Turns, then the turns between two rows, first turn first; the first pair answered
turn U:
[-17,16,-5,-4,18,11,-9,10,33] |-> [-23,21,-10,1,16,19,-2,5,23]
[3,-3,-7,5,3,2,-13,-13,-4] |-> [8,-4,-2,-1,2,-5,-18,-3,3]
[11,-10,6,9,-26,-16,12,2,-17] |-> [14,-12,8,8,-24,-18,10,1,-15]
turn F:
[3,-11,8,1,-11,-5,15,-21,-34] |-> [5,-18,0,0,-2,-1,17,-28,-28]
[8,-28,-1,3,45,-6,-13,-4,2] |-> [0,-12,-8,4,49,5,-15,2,6]
[9,0,1,-8,9,-16,-9,15,2] |-> [11,-4,2,-7,10,-18,-9,13,4]
[-8,-23,-36,3,7,11,-2,-51,23] |-> [-24,3,-38,-1,13,27,-4,-37,26]
turn Y:
[18,-15,14,7,-21,-24,-6,-7,-13] |-> [11,-4,7,19,-19,-20,-15,-20,-15]
[7,-30,-11,1,2,3,25,-2,6] |-> [15,-31,0,-2,14,-6,9,-9,1]
[9,-9,28,-3,7,-4,19,7,-30] |-> [4,-4,22,3,13,-5,-1,-10,-37]
[-18,30,13,6,12,22,26,10,-31] |-> [-7,18,24,-3,12,15,35,22,-27]
turn N:
[-14,11,-20,-3,12,19,-4,-4,22] |-> [-12,11,-20,-3,14,19,-4,-4,22]
[-4,-10,10,-18,20,1,-4,3,-12] |-> [-8,-12,6,-13,18,3,3,-6,-18]
[-21,14,-14,5,-2,-7,-11,-18,6] |-> [-19,18,-9,-1,2,-12,-20,-6,12]
Now pairs of rows:
(2 to 3 turns a pair)
[-7,-5,-6,14,-20,-4,1,4,-6] |-> [1,-12,3,8,-9,-15,-10,-2,-11] -> Y then Y then Y
[25,-17,-4,-5,22,1,11,-1,15] |-> [16,-5,-8,-5,32,6,0,-5,17] -> F then Y
[17,-21,-10,6,-21,-12,-4,16,30] |-> [14,-14,-11,12,-11,-14,-33,-8,23] -> Y then Y
[-41,42,-13,13,-2,-4,-13,3,4] |-> [-27,33,5,4,-27,-18,10,31,0] -> F then Y
[-1,-9,-25,12,-7,-3,-17,-36,2] |-> [-11,3,-36,14,-20,13,7,-15,9] -> Y then F
[-9,5,-23,19,-1,10,-6,-29,-2] |-> [-15,24,-16,18,-8,11,-8,-15,-5] -> F then F
[13,-11,36,-5,-13,-26,-6,3,-34] |-> [-16,18,0,15,-40,3,21,6,-28] -> Y then Y then Y
[-7,-5,-3,20,6,19,20,-14,0] |-> [-12,16,8,17,-6,19,17,1,-6] -> F then F then F
[4,-5,-26,21,-7,14,9,-11,3] |-> [18,-20,-10,5,-8,2,16,10,18] -> Y then U then U
[-10,30,2,5,-27,-3,-32,-8,-15] |-> [1,12,9,-8,-41,-1,10,31,-3] -> Y then Y
[3,-13,-13,14,-4,-3,3,-29,-16] |-> [7,-21,-10,8,-11,-2,27,-11,-8] -> Y then Y
[5,-9,7,16,-22,-16,2,-31,-35] |-> [10,-25,-15,8,15,-3,-12,-44,1] -> U then F then F
[15,-33,19,-1,39,-7,-9,-37,-37] |-> [-22,10,-11,20,28,25,-10,-43,-35] -> Y then F
[-17,13,-14,1,18,16,12,10,16] |-> [-3,16,15,0,-20,-12,11,24,-5] -> F then F then F
[7,-19,-4,-5,28,-3,-16,-8,25] |-> [4,-26,-11,-1,28,6,-4,-21,15] -> N then N
[2,14,1,1,-32,-10,-8,18,20] |-> [5,16,6,1,-21,-16,-31,3,12] -> Y then Y then Y
[3,-30,2,-3,16,7,33,-6,-11] |-> [-9,-14,-9,-1,35,17,13,-18,-10] -> Y then F then Y
[0,-9,-29,2,-5,25,16,0,7] |-> [19,-23,-14,-13,2,10,4,12,21] -> U then Y then U
